Families of rows that turns and mirrors carry onto each other, the same ones carrying the whole set onto itself: the rest of each named row's family, in list order:
3 families of 5 rows:
H: [  9.5  -9.6   3.8   5.5 -30.6   1.1  16.3  -2.2  10.7  -1.1  -8.9  -5.2
  15.5  -1.3 -12.5   8.8  12.9 -20.0   7.8 -11.8 -14.6  -1.3   4.1   3.3
  -7.1   9.2 -19.6 -21.8  -5.0   2.9   0.3  -0.1]
N: [-14.7  14.7  16.0  27.5   0.7  25.5  17.0  16.6  14.8  -1.7  17.4  18.9
   0.7  -6.1 -11.6   2.7 -10.9   0.2  -4.4 -11.5 -11.9  -5.8  -7.6 -23.1
 -11.0   7.0  -8.5  29.9   5.1  21.5  25.5   7.5]
F: [-33.1 -10.7  32.0   8.7  -0.6  -3.2  -3.5   4.0   9.6 -19.0  -4.1   0.5
  -9.0   6.9  -3.7  25.0   3.4  15.2   7.5  -6.6 -35.9  -8.5  -7.7 -28.0
 -17.1   2.2   4.9  12.9  -0.9   8.4  10.6  11.6]
J: [-23.7 -18.6  21.9 -13.4 -16.6  -6.4   5.0   9.8  13.3 -12.6  -4.2  -5.4
  19.8  10.9   1.3  23.9  15.7  15.0  18.2 -21.4 -31.6  -8.9   6.3 -15.1
  -8.7  -9.8  -9.9   1.6   8.1   7.3   1.8   0.1]
A: [-17.5   9.6  -0.3  23.3 -12.2  13.3   9.5   9.9  11.8  -0.1  10.8  14.0
   9.2   3.7 -26.1   6.8 -21.2  -9.1   9.6  -8.4   2.8   0.2   3.5 -28.3
  -6.3  14.4 -13.1  12.6  -2.2  13.6  32.4   0.0]
L: [-10.4   9.6   7.5  16.6 -28.1  20.4  14.9  22.1  10.7 -10.0  18.9  18.5
  36.2  -7.5 -12.1   6.9  -1.4  16.6   0.2 -33.8  -9.6   5.3 -16.2 -13.4
   2.4  -1.3 -30.1   8.3  20.7   3.8  23.2  -3.5]
B: [ 10.6  -4.7  19.3  11.4 -35.6  11.2  13.8   2.2   4.5 -10.4  -0.9   1.0
  17.9 -17.6  -4.4   9.5  18.8   3.9  -9.5 -19.1 -30.0   3.3 -26.4   8.1
  -4.1   1.0 -25.5 -16.7  11.8  -4.7  -0.8   2.4]
R: [-32.9 -26.4  32.0 -13.4  16.8   2.9  18.2  13.7   0.3  -0.7  -4.3  -5.5
   7.0   5.0   3.5  23.2  -0.8  -7.8   4.5 -17.9 -24.7  -7.4  -8.3 -18.4
  -6.6 -16.5  -9.7  16.8  12.3  11.6   5.5  13.4]
T: [-32.6 -27.2  24.4  -2.9  -2.2  -8.3   0.1   0.6  -4.7  -9.5  -9.0  -8.7
  10.6  11.5 -18.4  28.9 -12.3  -8.5  17.3  -9.5 -14.2   5.6  -7.5 -23.0
  -3.9  -2.2 -15.2   0.0  -2.9  -3.5  18.7   7.8]
D: [  7.1   0.2  21.7  19.0  -3.2  16.7  21.7  -0.8  12.1   1.6  -3.9   2.0
 -18.6 -14.6  -1.7   3.8   9.9 -17.4 -10.5  -2.2 -29.6  -9.3 -10.8  -1.7
 -19.4   6.1  -1.9   4.0  -1.4  14.7  -1.0  14.5]
G: [  3.2  -5.2  12.2  23.2 -15.9   4.8   7.6 -11.4   5.4  -4.0 -11.7  -6.2
  -8.8  -6.9 -24.6   9.9  -7.0 -23.3  -1.5   3.0 -15.2   5.7 -10.4  -6.6
 -12.4  17.3 -13.1 -10.4 -10.6  -2.9  11.3  10.1]
W: [-14.8   9.5  17.7  12.9  -3.3  29.4  28.6  25.9   7.8   3.3  17.1  18.4
  19.0  -8.8  -6.6   0.8  -5.0   0.7  -6.5 -28.3  -9.3  -2.2 -16.6 -13.9
  -0.7  -8.6 -23.4  24.4  22.6  16.5  21.6   5.6]
K: [-11.2   8.3  -2.9  14.6 -29.2  12.9  13.3  15.0  18.6  -5.0  13.4  14.1
  30.6   7.0 -19.9   6.0  -3.2   3.7  15.4 -24.5  -2.5  -3.1   9.3 -19.0
  -1.2   8.4 -21.3   4.4   4.6  12.5  23.9 -10.1]
Z: [-31.3 -17.1  39.5  -0.4  -5.6  -0.6   2.5   7.1  -2.4 -19.7   0.5  -3.7
  12.9  -2.8  -4.7  27.1   2.8  21.4   1.3 -18.1 -29.6   5.7 -31.1 -16.7
  -3.7  -9.9 -17.3   4.7  14.9  -8.4  11.5   9.7]
C: [  3.3  -9.7  25.8   7.8  -4.1  18.8  30.1   6.8  -1.6   4.4  -0.8  -1.3
   3.8 -19.3  -0.7   4.3   3.1 -19.8 -16.3 -17.0 -20.7   3.4 -27.1   9.2
  -4.5  -7.0 -25.2   0.4  12.9   2.1  -0.3  16.6]

The rest of the family of K: N, A, L, W
The rest of the family of T: F, J, R, Z

